128 stands for zero in the data rows.
Here are some points:
100,163,197,66,122,90,82,97,152,140,161,150,127,119,84,127
111,154,102,156,103,30,134,112,167,229,121,116,175,163,103,154
83,95,180,184,87,119,108,115,187,158,152,94,194,101,124,63
81,96,182,180,89,118,109,111,186,155,152,91,189,101,124,63
82,91,181,184,90,120,106,113,185,158,151,93,195,100,126,62
83,94,181,184,89,121,105,111,186,159,151,95,195,100,125,62
82,94,180,184,91,120,106,113,185,160,151,95,197,97,124,63
100,162,197,65,122,93,79,98,152,143,161,149,125,121,85,127
82,94,181,184,89,120,106,112,187,160,151,93,195,99,125,62
112,157,101,157,104,28,135,112,171,228,119,115,173,160,103,154
83,94,181,183,88,120,106,112,186,159,151,94,195,99,125,62
113,154,100,158,102,30,132,111,166,228,120,115,176,162,104,153
111,154,102,156,103,31,134,112,167,228,120,115,175,162,103,153
113,156,102,157,100,32,136,109,167,226,121,116,175,161,101,154
100,164,196,66,121,90,81,96,151,141,161,149,127,119,85,127
100,162,197,66,123,90,83,96,150,140,162,150,124,120,86,129
85,92,179,186,90,123,105,113,187,161,148,95,196,99,126,62
112,153,103,155,103,30,133,111,167,227,122,115,174,162,104,153
82,94,181,183,89,120,106,112,186,159,151,95,195,100,125,62
112,153,101,155,102,27,136,113,168,226,120,116,175,162,103,152
112,155,102,157,103,30,133,111,168,228,120,116,174,162,104,154
82,96,180,183,90,119,106,113,187,158,151,95,196,100,126,61
99,163,197,67,122,91,82,96,151,140,162,151,127,119,85,127
84,94,178,184,87,121,103,113,186,159,152,91,192,99,124,61
11 more points follow, each with its number after it:
100,163,196,66,122,91,82,96,151,141,162,150,127,119,85,127 0
84,95,181,184,90,121,106,113,188,158,150,96,196,100,124,61 1
111,154,101,156,104,33,135,112,169,232,119,114,172,162,104,152 2
112,154,102,156,103,31,134,112,168,229,121,116,175,162,103,154 3
101,163,195,66,122,91,82,96,150,140,161,149,127,119,85,126 4
100,163,197,66,122,92,81,97,151,141,161,149,127,118,84,127 5
112,156,99,155,106,27,134,112,166,229,120,115,175,163,105,152 6
113,156,101,154,103,32,134,112,167,227,120,116,175,161,103,152 7
119,151,102,159,104,30,135,114,166,225,122,115,177,163,106,150 8
83,95,182,181,94,121,104,110,187,159,154,95,196,96,123,62 9
101,167,193,63,124,87,78,98,148,143,160,150,129,119,88,124 10
Which two of these numbered points are nearest to each point below, looking only along the 3 directions in which the first points spread most? Their numbers follow each, nearest first.
80,89,177,184,88,121,108,112,187,160,150,95,195,102,124,63 > 1 9
100,162,197,68,122,91,82,97,149,140,159,150,127,120,84,127 > 4 0
83,94,181,183,89,121,106,112,187,159,150,95,195,99,125,62 > 1 9
101,162,197,66,123,91,82,98,149,140,162,150,127,119,82,129 > 0 5
112,154,102,156,103,30,134,111,168,228,121,116,174,162,103,154 > 3 7
83,94,181,183,89,120,106,112,187,159,151,95,195,99,125,62 > 1 9
Here are 11 other points, each followed by its number:
111,154,102,155,102,32,134,112,168,229,121,116,174,161,103,153 0
82,94,181,184,88,120,104,112,186,161,150,94,196,99,123,63 1
83,94,181,183,89,120,106,113,186,159,151,94,195,99,125,62 2
112,154,102,156,104,31,134,112,167,228,120,116,175,161,104,153 3
82,96,182,183,91,122,107,111,187,159,153,95,193,99,125,64 4
100,163,196,65,122,91,81,97,150,140,162,150,127,119,84,127 5
99,164,196,68,119,92,84,98,151,139,160,148,129,118,82,127 6
83,94,181,183,88,121,106,111,186,159,151,95,195,100,124,62 7
111,154,102,156,103,31,134,113,168,227,121,116,173,161,104,154 8
83,94,180,183,88,120,105,112,186,159,150,95,195,99,125,62 9
100,165,197,67,122,92,84,96,150,143,161,150,127,118,84,128 10
The same question for these:
110,155,101,157,104,31,134,111,167,228,121,115,174,164,105,153 > 8 3
85,95,180,185,89,121,106,111,187,158,152,95,195,97,127,63 > 2 9
101,163,197,67,121,91,82,96,150,141,162,150,127,119,84,127 > 10 5
100,166,198,67,124,93,82,100,152,139,164,148,127,120,87,128 > 5 10
101,161,196,65,121,88,83,96,150,139,159,150,126,117,84,127 > 5 10
101,164,196,67,122,91,81,96,151,141,162,151,127,118,85,127 > 5 10
